In the rows, zero is written as 128.
Each named turn below is shown by a few rows before and after it. Which turns, in which order, take the first row of each later pair to the second? The first pair is answered.
Z658:
[ 93 138 128 116 119 103 159 115 170 189 132 132 161 109  96  99 130 151
  73 141  78 101 107 136 122] => [105 135 125 113 113 121 162 136 163 184 129 132 153  99  92 107 137 132
  90 145  69  75 106 140 133]
[125  80 138 134  98  59 123  76 151 104 176 149 143 110 129 148 158 114
 132 111 152 147 131 106 149] => [116  73 136 155 116  50 123  66 155 135 143 140 126 104 129 141 146 119
 132 115 144 157 107 128 144]
[125 113 141 125 148  76 107  74 140 148 110 116 137 169 140 121  81 163
 101 108 154 173  95 135 130] => [136  90 126 139 152 111 121 112 118 169  69  98 103 129 131 126  88 131
 149 115 122 116  58 162 149]
[ 93 120 103 145 125  97 121  95 123 141 121 107 109 143 122 120 120 143
  95 135 143 187  95 128 102] => [105  99  91 147 123 134 130 131 109 148  93  97  87 111 116 130 132 114
 137 141 116 137  68 147 123]
Z854:
[156 138 117 112 125 122 130 117 122 135 129 106 114 106 144 127 149  90
 118 163 115  99 109 158 159] => [143 150 125 123 136 103 130  88 129 151 124 113 120 121 139 121 133 118
  89 165 138 153 115 161 130]
[109 128 114 127 141  97 121 133 114  93 143 116 123 125 140 134 135 107
 129 111 126  88 125 110 161] => [ 97 129 118 149 160  78 121 106 122 120 124 108 110 127 140 126 115 123
 113 114 132 119 113 125 147]
[182 150 129 106 125 188 141 146  93 104 143 145 178 130  63 167 132 152
 119 124 177 193 176 138  74] => [187 105 103 110 119 208 140 187  88 113 113 109 134  76  82 164 145 104
 187 126 113  85 117 167 134]
Z423:
[121 147 120 141 123 140 108 155 140 114 135 125  62  88  83 123 108  98
 151 129 107 123 117 145 102] => [125 164 129 140 124 146 116 151 134 111 136 140  75 104  71 129 106 109
 135 131 129 153 135 135  81]
[108 160 134 172 126 167 117  98 163 123 188 111 155 170 117 162 164 132
 186 125 123 149 125 122 112] => [102 148 123 181 130 164 112  98 168 128 179  93 141 159 129 154 165 125
 200 126 105 122 106 127 131]
[147 116 120 164 155 170 116 150 108 181 109 132 110 128 106 179 142 123
 111 131 133 181 118 127 115] => [157 127 124 128 126 171 106 155 115 129 169 149 138 146 111 182 161 120
 110 120 140 163 158  90 131]
Z876:
[ 91 131  96 137 105  81  92  88 185 136 160 104 156 132 168 125 137 105
 110  83 145 118 125 116 120] => [115 157 115 146 118 124 118 109 150 160 126 130 170 138 119 152 137 118
  88  95 190 179 144 128  62]
[ 89 141 123 133 132  99 121 104 146 136 126 123 134 135 144 115 112 138
 106 117 128 169 117 125 104] => [ 93 143 123 122 125  98 116 105 146 121 141 126 141 141 147 118 116 138
 107 113 128 166 129 114 110]
[128 118 119 149 140 129 136 103 114 132 103 166 108  85 110 122 117 143
 128 138 138 105  98 119 151] => [134 124 123 124 123 131 130 105 119 100 142 177 127 100 120 125 131 145
 124 131 145  99 124  92 161]

Each pair is 2 to 3 turns apart.
[ 77 125 163 171 137 165 147 113  92 106  74 113 124 167  85 155 139 124
 133 112 123 158 119 120 131] => [ 68 114 157 175 141 158 142 108  97 109  67 105 116 160  95 146 134 119
 140 114 113 147 105 126 142]
Z658, Z876, Z423
[150 143 137  92 100 145 132 155  95  79 163 147 137 136 119 148 146 105
 120 128 145 104 164 109 117] => [134 157 146 106 117 118 129 120 108  97 155 148 142 154 119 140 129 133
  88 132 165 155 172 115  91]
Z423, Z854, Z854
[125 142 141 127 126 141 143 135 115 134 127 137 140 137 112 124 118 129
 108 145 149 178 135 133  95] => [118 116 126 135 131 144 138 147 115 147 100 115 112 106 126 118 119 106
 142 146 114 127  96 152 127]
Z854, Z854
[117 133 146 134 164 159 127 121 102 172  78 135 110 124 118 124 102 147
 126 148 131 149 125 140 113] => [143 139 146  97 128 188 132 152  91 120 127 153 133 133 117 143 133 133
 135 140 135 113 161 106 131]
Z658, Z658
[134 143 128  88  98 144 152 175 148  99 102 153 132 165 128 163 120  65
 126  92 147  82 134 126 173] => [100 151 132  96 111  83 134 118 181 103 115 144 141 194 153 139  99  97
  89  88 162 134 137 120 166]
Z658, Z658, Z423
[ 88 111 139 166 163  71 111  81 165 160 106 111 109 128 141  87  93 145
 116 143 112 159 109 146 130] => [136 115 144 168 159 161 146 153 107 174  63 126  99  95  89 124 111 114
 149 154 117 134 110 171 110]
Z658, Z876, Z876
[104  71 112 148 116 116 142 119 139 165 156 114  98  61 166 111 114 141
 150 138  97  63  92 116 167] => [ 97  85 117 134 106  90 131  97 155 137 197 119 117  84 179 105 117 151
 129 129 108  76 115  89 168]
Z658, Z658, Z854
[131 152 127  80  99 124  97 129 169  92 168 129 133 133 183 137 138 126
 129 121 116 113 151 106 148] => [164 167 138  90 103 182 129 167 130 110 131 146 133 124 134 167 140 121
 129 133 143 131 160 125 110]
Z876, Z658, Z423
[125 120 120  76  96 104 119  89 147  80 150 153  91 124 157 140 152 141
  84 125 137  97 141  76 125] => [136 104 116 119 125 146 142 119 114 147  63 139  54  81 124 150 142 127
 107 141 123  94  92 137 107]
Z423, Z423, Z658
[121 161 182 122  96  91 134  74 137  74 131  96 145 162 107  90 170 141
  99 115 186 161 120 108  78] => [106 121 157 152 110  86 126  85 144 112  79  53  98 113 130  76 162 112
 149 121 131  95  51 147 119]
Z854, Z854
[100 147 115 133 147 113 124 110 184 131 157 118 111 150 146 137 106 140
 131 136 137 170 164 110  90] => [121 123 100 139 145 156 137 156 163 144 125 100  84 110 138 145 119 101
 182 141 102 104 129 135 118]
Z658, Z658
[120 135  91 100 135 121 110  78 105 191 108 131 132 133 129 162 107 155
 102 156 157 164 135 137  92] => [133 108  72  88 119 147 112 120  97 176 104 118 113  98 138 166 131 114
 159 154 117  77 110 140 139]
Z854, Z854
[138 141 149 157 127  77 126 117 132 103 128 116 132 158 136 114 110 131
  98 153 140 150 122 119 104] => [155 121 137 158 119 115 135 160 114 106 102 107 111 124 127 121 128  98
 140 157 115  94 100 133 124]
Z658, Z658
[135 117 137 138 118 129 128 166 152 136 119  82  97 103  97 127 121 116
 124 123 132  96  94 135 138] => [117 125 142 127 113  89 115 129 175 121 151  87 111 131 118 113 116 136
  95 114 141 126 112 109 140]
Z854, Z876
[137 103 122 107  99 131 112 158 135 100 150 128 118 109 150 124 153  95
 162 125  92  62 129 125 184] => [164 145 149 117 111 180 148 173  95 130 112 163 138 127  83 159 144 120
 125 138 153 157 160 145 104]
Z876, Z854, Z423
[ 94 133 110 119 130  70 105  76 163 121 164 124 132 140 160 105 123 133
  96 111 125 130 128 106 134] => [ 97 145 120 147 152  85 119  77 146 161 116 130 124 137 130 116 111 142
  85 126 144 177 120 136  94]
Z658, Z423
[127 119 138 145 133 176 150 162  88 146  74 151  88 140 102 142 131  86
 168 153  94 100  91 182 134] => [132 119 134 125 116 178 145 174  87 114 105 155 101 144 111 146 146  74
 178 144  89  73 105 163 152]
Z658, Z423
[166 158 150 109 122 209 121 185 107  84 132 140 124 121  84 165 116 115
 172 120 137 127 157 119 111] => [ 97 123 124 127 139  96  75  99 179  94 149  91  97 124 168 108  87 131
 160 109  90 113 109 121 167]
Z854, Z854, Z876
[134  72 124  88 101 184 145 179 141  64 166 125 144 100 150 110 146  68
 195 131  79  25 123  99 187] => [ 98  72 130 186 182 158 167 128 134 192  32 103  94  81 122  99  80 108
 156 158  99 141  58 190 112]
Z423, Z658, Z854
[ 91 124 125 146 154  90 130  95 139 179 104 129 120 114 150 101  91 163
  85 124 128 155 125 156 110] => [111 143 139 136 148 118 144 113 122 169 113 153 141 127 127 119 101 166
  73 128 159 179 155 144  86]
Z658, Z854
[ 69 117  84  72 129 105  93  75 101 103 150 162 104 142 162 140  85 119
 130 120 110 106 102  87 137] => [112 141 102  74 129 176 126 126  51 115 121 192 114 134 103 175  95 117
 129 132 143 136 126  98  88]
Z876, Z658, Z854
[142 146 131 115 121 140 156 154 113  91 153 147 148 171 119 137 158 124
 102 124 139 163 161 121 116] => [122 112 111 155 150 128 154 153 119 146  88 108  96 127 134 119 140 108
 137 135  96 130  89 168 138]
Z423, Z423
[155 107 128 103 105 157 157 154 107 127 160 112 146 130 105 174 161 116
 114 110 127 156 128  80 161] => [140 107 131 138 133 134 160 124 111 174 118 105 131 132  98 167 135 136
  91 120 138 210 109 107 135]
Z876, Z854
[ 88 164 128 112 141 118 105  82 142 134 135 122 127 150  89 129 126 164
 128 107 175 223 115 105 102] => [124 172 133 100 128 182 125 135 103 124 130 140 134 134  54 157 145 143
 148 111 182 197 129 105  92]
Z423, Z854, Z876
[121 148 102 146 157 147 129 150 112 172  57 105 111 114 103 112  94 129
 126 121 115 113  94 189 104] => [146 165 113 126 141 187 142 177  89 149  70 127 132 123  78 132 110 125
 128 119 134 115 126 173  92]
Z854, Z658, Z658
[146 150 147  87  78 169 133 162  90 102 139 137 133  81  81 185 186 147
 157 119 140 121 152  86  85] => [115 129 131  77  72 109 103 125 131  79 175 112 130  86 139 153 182 146
 164 106 105  77 134  67 140]
Z658, Z423
[129 112 171 159 134 190 139 138 125 182  81 169 131 150 114 169 134 138
 113 171 197 158 128 162  76] => [134  88 160 156 123 204 139 166 117 180  73 153 111 119 125 168 147 107
 155 168 159  89 103 169 111]
Z854, Z854
[145 124 120 114 107 152 150 162  90 105 104 143 104 113 123 167 133 102
 187 162 104  66  95 120 161] => [138 123 120 131 121 149 157 155  87 133  77 136  93 109 117 165 125 108
 187 167 108  85  80 138 148]
Z854, Z658
[124 136 134 135 151 128 123 112 127 154 105 123 128 126 129 127 106 146
 115 139 146 162 105 142 114] => [135 144 139 130 146 147 128 125 116 146 110 133 135 129 116 136 111 146
 114 137 158 161 121 135 104]
Z658, Z854
[137 158 139 132 160 171 136 119 129 108 127 155 116  90 111 131 171  89
 168 157 133  83 145 128 123] => [ 97 154 139 152 185 106 119  55 164 131 125 138 108 110 138 103 142 122
 137 156 134 130 128 135 118]
Z658, Z658, Z876
[136 120 135 172 129  85 151 103 152 175  94 119 129 165 147 148 105 175
  76 141 179 182 132 157  67] => [120 106 129 168 125  53 133  83 178 165 112 108 124 165 175 130 103 171
  80 136 163 167 121 146  95]
Z423, Z658
[135 146 128 162 135 153 170 156 143 131  95 115 126 110 118 153 142 128
 144 149 147 129 117 144 144] => [115 139 120 146 123 110 145 128 173 102 140 104 137 123 157 132 143 132
 140 137 132 107 125 118 175]
Z854, Z876, Z658
[132  89 105 166 155 161 152 176 104 176  45  97  80  56 103 119 131 101
 182 135  82  70  46 178 156] => [101  90 107 185 176 109 141 126 131 199  36  88  79  72 122  97 107 130
 153 135  91 118  31 187 143]
Z658, Z854
[102  80 138 127 138 109 117 121 148  92 120  92 106 128 187 141 126 103
 167  92 110  90  93 145 168] => [ 86  97 151 128 143  75 109  85 157  88 141 104 126 159 192 133 115 135
 125  89 142 149 115 134 145]
Z854, Z423, Z423
[147 153 127 131 120 156 150 146 113 145 122 162 132 121  96 174 131  86
 149 118 149 162 160 148 103] => [145 156 127 133 123 149 147 139 113 149 119 159 133 123  94 173 129  92
 144 118 154 171 159 154  96]
Z854, Z854, Z854
[104  86 116 116 142  66 101 103 166 121 141 101 109 110 198  78 109 123
 140 108  92  73  82 145 169] => [178 153 159  99 129 176 154 167  91 110 138 177 165 145  96 145 129 139
 101 115 186 165 172 131  66]
Z658, Z876
